In the rows, zero is written as 128.
A single turn carries every row of the set below to another of its rows. Some are shown first; where does it send the rows asked next?
q87: [127 111 149 151 126 117 151 139 163 160 116 116 106 109 124 126 124 139
 145 167 113 106 144  95 126  96 136 122 117 125 150 162 153 138]
q317: [114 131 106 122 151 151 151 145 134 114 154 149 152 147 151 166 186 151
 127 126 152 166 121 168 142 135 137 115 135 113 153 151 164 133]
q278: [159 154 152 183 125 164 112 157 146 112 136 187 126 111 133 113 142 150
 124 133 148 181 103 117 128 113 146 126 144 127 121 166 118 108]
q207: [146 140 152 144 144 117 132 117 134 121 130 113 146 109 144 127 148 141
 148 147 172 138 167 165 139 121 132 108  82 119 161 133 104 140]
q614: [134  91 131 127 137 118 172 137 154 132  99 139 140 147 120 120 152 123
 123 126 134 157 116 104 135 149 146 171 164 133 121 126 169 123]
q261: [148 140 144 144 138 130 131 104 149 118 135 112 153 116 159 130 164 133
 157 153 173 139 166 163 130 120 136 107  89 119 162 126 112 135]
q956: [135 126 112 113 149 142 145 146 132 102 144 160 149 145 148 167 193 147
 111 119 152 164 124 156 137 134 136 111 134 109 147 145 171 127]
q226: [150 141 151 146 126 122 151 107 127 130 145 110 155 113 162 130 150 150
 151 139 159 133 164 162 139 120 142 111  87 120 156 123 106 133]
q254: [148 144 144 148 134 134 144 111 137 124 128  95 154 120 151 120 149 136
 153 149 161 144 162 169 128 112 140 118  95 131 163 120 104 143]
q952: [145 136  85 164 100 175 123  93 130 120 131 137 101 123 117 132 155  97
 129 125 135 143 128 106 116 116 149 112 130 150 105 140 118 128]
q355: [127 122 154 157 113 108 150 135 166 168 119 123 118 114 130 129 128 148
 132 163  87 120 124  95 145 101 135 119 122 121 153 152 153 131]
q998: [138 121 159 152 114 122 156 148 152 160 112 115 124 110 124 122 125 145
 147 158 102 119 126  97 128  96 150 119 123 125 168 164 159 134]
q519: [144 123  97 171  91 173 105 108 129 120 132 136 110 129 124 136 163 102
 116 128 127 128 125  99 129 126 146 105 144 145  99 144 110 136]
q328: [133  84 127 133 140 117 171 131 145 126 102 149 141 144 105 124 143 125
 112 133 123 143 117 107 132 146 140 169 160 120 108 126 163 125]
q794: [138  92 125 128 139 116 177 137 150 115 112 152 135 141 110 112 151 125
 112 129 135 144 118 106 116 142 132 176 154 125 114 140 171 123]
q177: [147 146 113 200 101 141 121 110 143 107 125 150 134 143 123 151 136 102
  94 134 159 160 133  96 145 130 131 120 123 163 145 148 104 101]
q173: [154 147 143 191 118 178 100 161 150 114 148 166 117 116 119 119 148 133
 112 139 135 169 108 122 137 120 141 118 149 135 123 161 116  98]
q899: [157 131 140 182 142 146  79 115 115 116 154 168 124 159 120 114 139 156
 139 142 144 125 120 107 152 129 161 135 143 138 138 173 114 115]
q566: [148 147 145 156 129 122 138 115 137 116 136 113 151 115 159 126 145 135
 146 148 162 138 172 175 142 118 134 113  89 116 155 118 114 130]
q801: [142 139  99 185 105 149 129 105 141 120 106 152 140 153 134 163 142 109
 101 136 163 157 139  80 137 122 123 110 122 144 152 151  99 109]
q656: [164 152 158 182 110 151 102 153 147 113 149 183 120 127 136 117 147 138
 113 138 159 168 102 122 143 127 143 131 155 134 115 161 114 121]
q288: [130 135 103 131 143 142 152 146 133 115 138 142 156 141 154 163 186 158
 119 108 152 156 131 167 146 149 137 111 142 119 149 140 174 124]
q726: [127 134 105 127 148 146 147 153 133 107 146 143 142 145 148 166 180 142
 107 117 152 160 126 170 144 146 137 113 137 100 139 141 171 124]
q609: [145 128  99 176 109 173 110  99 124 110 147 135 103 132 105 137 157 104
 118 137 136 141 123 103 122 129 155 128 127 151 108 132  99 117]
q164: [143 143  95 189 100 142 108 111 149 114 125 147 144 155 152 160 141 112
 102 136 155 142 135  88 146 113 120 111 136 157 141 149 106 115]
q338: [127  86 130 121 122 119 181 119 147 125 104 157 158 143 108 123 151 123
 112 129 137 152 116 106 127 144 144 165 150 131 122 133 163 125]
q54: [128 130  96 126 152 139 147 153 128  98 140 146 155 134 148 161 188 141
 114 111 152 161 128 161 139 139 118 110 131 106 150 149 163 128]
q505: [120 139  99 135 148 148 134 146 136 112 146 132 147 149 158 156 197 154
 114 124 129 161 129 170 144 145 135 111 131 104 147 141 165 125]
q702: [135 128 130 189 142 159  89 116 125 115 160 179 120 150 109 131 135 157
 122 142 133 134 128 109 159 114 152 121 137 150 149 170 120  99]
q342: [129  98 127 127 137 107 164 117 153 126 114 148 145 160 117 121 153 132
 105 135 124 157 112 110 133 151 144 177 147 128 109 124 161 119]
q579: [144 119 158 168 133 118 155 134 159 161 117 114 117 110 131 121 130 140
 161 169 108 115 132 101 124 102 137 117 123 126 157 168 152 141]
q799: [131 118 153 168 125 107 152 139 153 154 120 116 116 107 134 129 117 139
 154 165 102 112 132  93 139 100 144 124 117 113 156 154 150 133]
q733: [148 131 138 171 151 163  96 110 121 127 151 180 112 161 107 111 136 157
 139 142 149 136 130 117 155 120 155 125 143 133 153 176 123 108]
q874: [134 109 158 147 120 120 157 144 153 168 123 114 119 114 140 129 131 136
 160 165 100 121 136  92 141  95 142 126 121 118 150 151 143 133]
q882: [152 152 156 161 122 116 137 106 138 126 129 102 145 114 150 111 155 141
 139 146 147 143 156 166 141 132 139 116  88 118 158 117 106 138]
q70: [147  86 134 129 138 118 182 123 144 124 102 150 143 144 110 119 147 124
 105 125 125 146 115  98 119 136 134 157 158 135 116 138 167 134]

q278 turns into q952
q882 turns into q505
q54 turns into q794
Now find these:
q317 turns into q338
q579 turns into q261
q799 turns into q566
q656 turns into q519
q702 turns into q177
q226 turns into q288

A single turn carries every row of the set below to another of its rows. Some are shown first; where does it send the rows asked next?
q314: [112 111 130 134 116 117 149 124  73 140 143 122 127 112 132 144 106 170
 121 143 118 161 131  97 128 141 130 125 137 120 103 137]
q459: [140  99 103 110 131 124 127 141  91 107 154 141 137 168 104 158 141 113
 149 121  95 167 145 135 148 141 152 140 151 152 113 137]
q617: [132 110 142 144 166 126 141 137 142 119 164 132 126 103 161  95  95 154
 122 167 160 142 101 115 128 101 104 144 123 114 140 121]
q626: [170 121 131 111 163 148 112 127 133 146 151 121 152 149 131 119 130 105
 144 159 144 154 139 134 145 102 144 140 130 127 187 138]
q585: [112 114 136 145 161 121 134 134 131 126 157 136 122  92 152  86 122 150
 131 176 164 161 102 119 132 115 109 152 123 110 144 135]
q368: [137  98 103  98 126 138 120 143 112 124 159 150 141 162 105 160 124 115
 138 103  92 153 143 131 130 138 152 133 155 148 105 122]
q176: [142  98 106  96 126 137 123 133 117 128 162 152 142 163 109 164 121 112
 134  98  91 148 135 130 126 132 153 134 145 144 102 115]
q775: [144 110 118 149 145 115 156 123 181 101 124 144 162 164  92 135 145 125
 103 135 125 116 120 154 124 123 107 160 168 149 120 120]
q710: [103 118 116 135 137  91 131 105 138 110 122 173 119 102 103 119 138 147
 112 152 123 122 103 132 100 120 130 147 150 115  81 141]
q536: [ 92 119 132 147 120  95 143 116 142 104 129 182 124 106 133 121 135 147
 117 156 124 114  96 125 106 111 131 141 153 118  87 133]
q764: [149 112 114 147 144 116 153 129 187 111 125 143 166 154  99 133 154 126
 102 137 133 119 122 148 119 118 115 170 170 151 119 116]
q159: [173 122 129 116 155 147 125 133 134 130 146 126 157 159 148 119 133 114
 144 168 148 154 147 140 150  91 130 130 133 122 182 132]
q380: [103 123 143 147 135  96 150 125 143 108 120 179 129 113 145 128 138 155
 113 160 126 105  93 133 114 112 142 129 158 119  92 141]
q4: [167 118 121 112 161 153 110 118 130 152 149 115 149 148 128 119 132  99
 141 159 144 158 140 133 138 101 144 144 132 120 180 139]
q195: [165 107 100 118 177 156 121 147 167 125 126 118 151 134 106 136 126 151
 157 149 154 140 121 111 109 130 134 140 132 102 145 110]
q824: [103 118 137 141 158 113 144 137 125 138 150 147 112  91 141  83 123 142
 147 181 154 165 114 131 138 126 115 150 119 129 144 131]
q819: [138 114 106 144 143 136 138 135 192 122 133 147 174 144 119 130 151 110
 113 137 126 116 103 139 122 111 121 172 182 141 131 116]
q820: [155 118  93 121 121 128 138 156 146  60 140 119 139 138 124 109 141 148
 126 140 121 134 123 123 154 129  86 150 148 141 116 100]
q977: [171 122 130 119 152 142 131 138 135 117 150 127 159 156 142 115 138 113
 143 169 144 147 142 136 158  90 122 128 134 134 189 135]
q901: [137 107 100 106 131 127 131 136  93 114 159 151 137 165 107 161 140 115
 149 111  96 165 142 137 144 137 157 143 152 151 109 121]
q997: [158 131 143 116 144 114 112 114 109  75 128 146  91 155 114 112 143 119
 126 134  99 132 145 153 145 130 134 136 123 143 124 111]
q250: [139 114 108 143 146 130 145 128 192 114 126 144 176 147 108 136 144 113
 117 139 130 114 107 141 120 114 119 171 183 140 130 119]
q389: [102 116 132 147 165 126 132 138 128 127 153 141 112  96 142  81 121 152
 152 180 157 156 117 127 142 113 117 148 122 118 146 131]
q942: [100 127 144 154 133 100 162 117 140 106 126 185 126 113 147 128 134 144
 124 156 134 120  92 127 114 112 140 126 165 112  96 142]
q320: [145 130 137 136 159 160 130 149 111 140 129 129 139 157 149 168 114 129
 142 121 105 129 121 113 131 144 172 134 155 132 149  95]
q343: [104 126 133 132 109 124 131 136  67 145 145 136 121 118 159 128 116 141
 128 149 101 156 128  98 149 128 144 140 153 115 118 147]
q914: [109 107 139 126 113 123 143 128  63 145 146 133 113 119 144 130 104 156
 118 148 116 156 124 103 130 130 134 128 140 113 103 140]
q418: [180 129 134 145 143 130 137 123 103  79 108 103 137 162 137 126 150 130
 126 163 122 148 111 114 153 113 134 166 164 112 143 144]
q807: [121 140  96 120 137 132 108 144 160 139 106 153 133 131 102 128 165 125
 143 135 118  97 135 129 125 150 158 144 159 143 129 109]
q351: [117 110 130 135 102 117 150 131  82 144 148 130 128 122 128 135 100 172
 122 154 129 163 126 104 121 138 126 117 140 119  97 140]

q775 turns into q459
q418 turns into q820
q626 turns into q250
Now find these:
q819 turns into q176
q807 turns into q320
q314 turns into q389
q585 turns into q536
q617 turns into q710
q764 turns into q901
q351 turns into q824

